Families of rows that turns and mirrors carry onto each other, the same ones carrying the whole set onto itself: the rest of each named row's family, in list order:
5 families of 3 rows:
k242: [-0.62  0.46  1.10  1.88 -1.95  3.13  0.62 -0.64 -1.69 -0.06 -0.04 -1.34
  1.16 -1.91 -2.29 -0.67  0.05  0.55 -0.52 -0.78 -0.42  2.51  2.13  0.33
  1.90  0.43 -0.24 -0.65 -0.38  2.09  0.38  1.01 -2.60 -1.22  0.91 -2.00
 -2.05  2.00 -2.58 -1.03 -0.41  3.02  0.11 -2.23 -2.21 -1.52  0.43 -0.85
 -1.44  1.26 -0.06 -2.25 -0.12 -0.82 -0.12]
k607: [-2.22 -0.07  0.41 -0.97  1.65  0.93 -0.16 -0.33 -2.34 -2.30 -1.88 -1.07
  0.03 -3.30 -3.04 -0.77 -1.62 -0.04  0.29 -1.20 -0.23 -0.45 -0.93  1.03
 -1.77  0.41 -0.92  1.79 -2.60  0.16  1.62  1.53 -3.42  2.57  0.93  1.90
 -1.12 -2.19 -2.33 -2.76 -0.95  0.57 -0.83 -1.55 -0.11  1.42  1.40 -1.05
 -1.27  0.39  1.05  0.30  1.94  1.94  1.27]
k133: [-3.89  2.41 -0.32 -0.82  0.02  2.26 -2.48 -1.40 -2.89  1.47 -1.09  0.16
  2.81  0.80  0.08 -1.34  2.53  0.76 -0.41 -1.70  0.45 -1.14 -3.63 -2.50
 -0.15 -1.80 -1.06  0.47 -4.14 -0.75  0.92  1.38  0.06 -1.43  1.94 -0.62
  0.92 -1.26  0.69 -0.63 -0.86  0.99 -1.31  1.87  2.65  3.32 -0.28 -0.24
  2.20 -0.82 -1.43 -0.93  0.07  0.66 -0.26]
k606: [-0.07 -0.37 -1.94 -2.33  1.67  0.16 -2.02 -0.06  0.79 -1.17 -1.82  0.05
  0.04 -1.76 -2.50 -0.11 -0.36  1.83 -0.38  1.22  0.45 -0.10  2.35  2.63
 -1.57 -0.15  0.68  0.15 -1.96  2.65  0.76 -0.67 -1.47  2.58  1.20  1.14
  1.62 -2.38  1.52 -3.47 -3.28 -2.05 -0.70  1.48 -1.74 -1.26 -0.94 -1.09
  0.95  0.03 -1.62  0.51  0.82  0.57 -0.10]
k501: [-4.48  1.03 -0.25 -2.45  1.06  2.36 -2.61 -0.63 -1.25  1.96 -0.65  1.50
  1.80  2.51  0.55 -2.21  3.00  1.99 -0.47 -0.94  0.66 -1.52 -2.08 -2.19
  0.24  0.05  0.86 -0.99 -2.49  0.26  1.24  2.16 -0.35  0.26  1.97  1.24
  1.43  0.22  2.90 -0.75 -0.74  0.29 -1.53  4.35 -0.03  0.87 -0.06  0.80
  1.87 -0.46 -0.76 -0.86  0.44 -0.19 -2.14]
k401: [ 0.82  0.74 -1.97  3.15 -2.11  1.63 -1.69 -1.05 -0.93  0.40  0.79 -2.39
  0.33 -1.23  0.70 -1.10  0.94  0.15 -0.02  0.82  1.57  2.81  0.66 -0.11
  0.03 -2.22 -3.13  3.39  1.00 -0.15 -0.33  0.29 -1.47 -1.82 -0.05 -2.06
  0.37 -0.43 -0.72 -0.85 -2.16  1.55  0.19 -0.53 -0.64 -0.14 -2.00 -0.72
  2.04 -1.24 -1.48 -0.61 -0.09 -1.62 -0.82]
k21: [ 1.53  1.30  0.74  1.93  0.38 -0.06  1.28 -1.55 -0.50 -1.03 -1.95 -1.57
 -0.65 -0.54  1.73  2.13 -0.91 -1.29  2.12 -0.98  2.46 -2.92 -0.30 -2.49
 -1.16 -2.58 -2.45  0.29 -2.13 -0.14 -1.28  2.30  2.85 -0.35 -1.01 -2.52
  1.90  1.17 -0.73 -1.68 -1.04 -1.58 -1.54 -1.78  2.53  0.39 -0.13 -0.55
 -0.68 -1.07  0.18  0.51 -0.77 -1.65 -0.39]
k574: [-0.29 -3.69  0.09 -0.51  2.30 -0.09  1.33 -0.73 -2.44  0.76 -0.19 -0.98
 -1.33 -1.62  0.34 -0.94  0.90  0.88 -0.82 -0.20  1.48  0.33 -3.76 -1.30
  1.84  1.05 -1.96  2.20 -2.04  0.28  2.05  0.03  3.78  0.84 -0.10 -0.90
 -0.25  0.70 -1.02  0.95  2.71  0.42 -3.91  1.47 -0.96 -3.61  0.93 -0.82
 -0.30  0.18 -1.36  3.09 -1.37  0.20  1.37]
k113: [-0.04 -4.68 -1.33 -0.36  1.60 -0.59  1.66 -0.89 -2.23  3.04 -0.59 -0.51
 -0.63 -2.54 -1.05  0.11  2.20  0.58  0.02 -0.15  1.06  2.13 -1.77 -1.06
  1.71  1.73 -0.14 -0.79 -2.83 -0.25  3.39 -0.83  2.17 -0.31 -0.13 -0.97
 -0.25  1.80  0.16  0.27 -0.84 -0.12 -2.36  0.75 -0.47 -4.68  0.18  1.17
  0.34  0.25 -3.27  2.33 -1.82  1.51  1.06]
k519: [-4.37  2.47  1.33 -2.81  0.18  2.96 -1.33 -0.84 -1.62  1.50 -1.38  1.03
  3.08  0.89 -1.97 -0.63  1.58  1.71 -0.61 -2.34 -1.78 -1.63 -1.38 -1.19
  0.90 -0.38  1.41 -2.74 -4.70  1.30  1.13  0.90  0.02 -0.23  2.67 -0.93
  0.77  0.41  0.99 -1.07 -0.11  1.64 -1.46  2.09  0.61  1.39  0.49  0.03
  0.49  0.48 -1.32 -1.55  0.53  0.78 -0.64]
k290: [-0.62  0.00 -1.14  0.88  0.87  1.65 -3.93 -0.81 -1.12 -1.68 -0.69  0.15
 -0.31 -1.87 -0.89  0.10  0.50  1.84 -1.03  0.98  5.11  2.80 -1.74 -1.17
 -1.49 -0.33  0.67  2.89 -3.19  0.71  0.66  0.62 -2.46  1.44 -0.07  2.72
 -1.95 -0.22  0.17 -0.88 -2.02 -1.99 -1.56 -0.84 -1.76  0.63 -0.72 -1.46
  0.77  1.14  0.50 -0.43 -1.30  1.36 -0.76]
k553: [ 0.48 -1.42  0.23  1.24  1.94  0.14  1.91 -1.74 -0.96 -0.28 -2.22  0.54
 -1.59  0.54  2.58 -0.14  0.73 -0.51  2.67  0.01  3.64 -2.87  0.74 -3.29
 -0.78  0.18 -0.82 -1.76 -0.06  0.83 -0.32  3.72  1.08  0.57 -0.47  0.20
  0.67  1.96  0.93 -1.57 -1.76 -2.97 -0.95  0.39  1.11 -1.81  1.08  1.23
 -1.06  0.00  1.26  0.62 -1.26 -2.38 -1.98]
k139: [-0.98 -1.21 -0.51  0.23 -0.09  2.15  0.58 -0.39 -0.25  0.13  0.36 -0.42
 -0.85  0.35  0.64 -3.20  0.58  1.13  0.40  1.39 -0.17  0.10  2.12  1.12
  1.10  0.93 -1.82  1.23  3.69  1.94  0.62  2.07 -2.59  0.71  0.75  0.32
  0.35  0.43  0.20 -1.63 -0.31  1.44  0.03  1.92 -3.35 -2.47 -0.05  0.24
 -0.45 -0.46  0.66  0.01  1.44 -2.70 -2.06]
k224: [ 0.57  0.10  1.93  0.96  0.26  0.52  2.06 -0.82  0.54  0.14 -2.11 -0.60
 -0.74 -0.47 -0.45  3.12 -1.01 -0.71  2.32 -1.60  1.22 -1.74  1.98 -1.87
 -0.32 -0.46  1.25 -3.96 -2.84  0.91 -0.41  2.58  1.45 -0.05 -0.66 -1.40
  1.00  3.89  0.43 -2.15 -2.18 -1.32 -0.55 -1.73  0.33 -2.02  0.65  0.95
 -1.89  0.14  0.05 -0.93 -0.87 -0.47 -1.40]
k926: [-0.59 -3.23  0.11 -0.72  0.45 -0.88  1.92  0.73 -0.43  1.83  0.48 -2.35
 -0.80 -2.30 -1.13  1.48 -0.37 -0.30 -0.46 -1.15 -0.48  1.01 -3.49  0.16
  1.15  0.10 -1.51  1.82 -2.75 -1.68  2.93 -0.33  2.93  0.26 -1.05 -0.75
  2.12  1.69  0.10 -0.34  0.84  0.84 -2.39  0.99 -0.86 -3.61 -0.26  0.26
  0.70 -1.74 -2.94  2.78 -0.30  1.61  1.14]

The rest of the family of k606: k607, k290
The rest of the family of k139: k242, k401
The rest of the family of k224: k21, k553

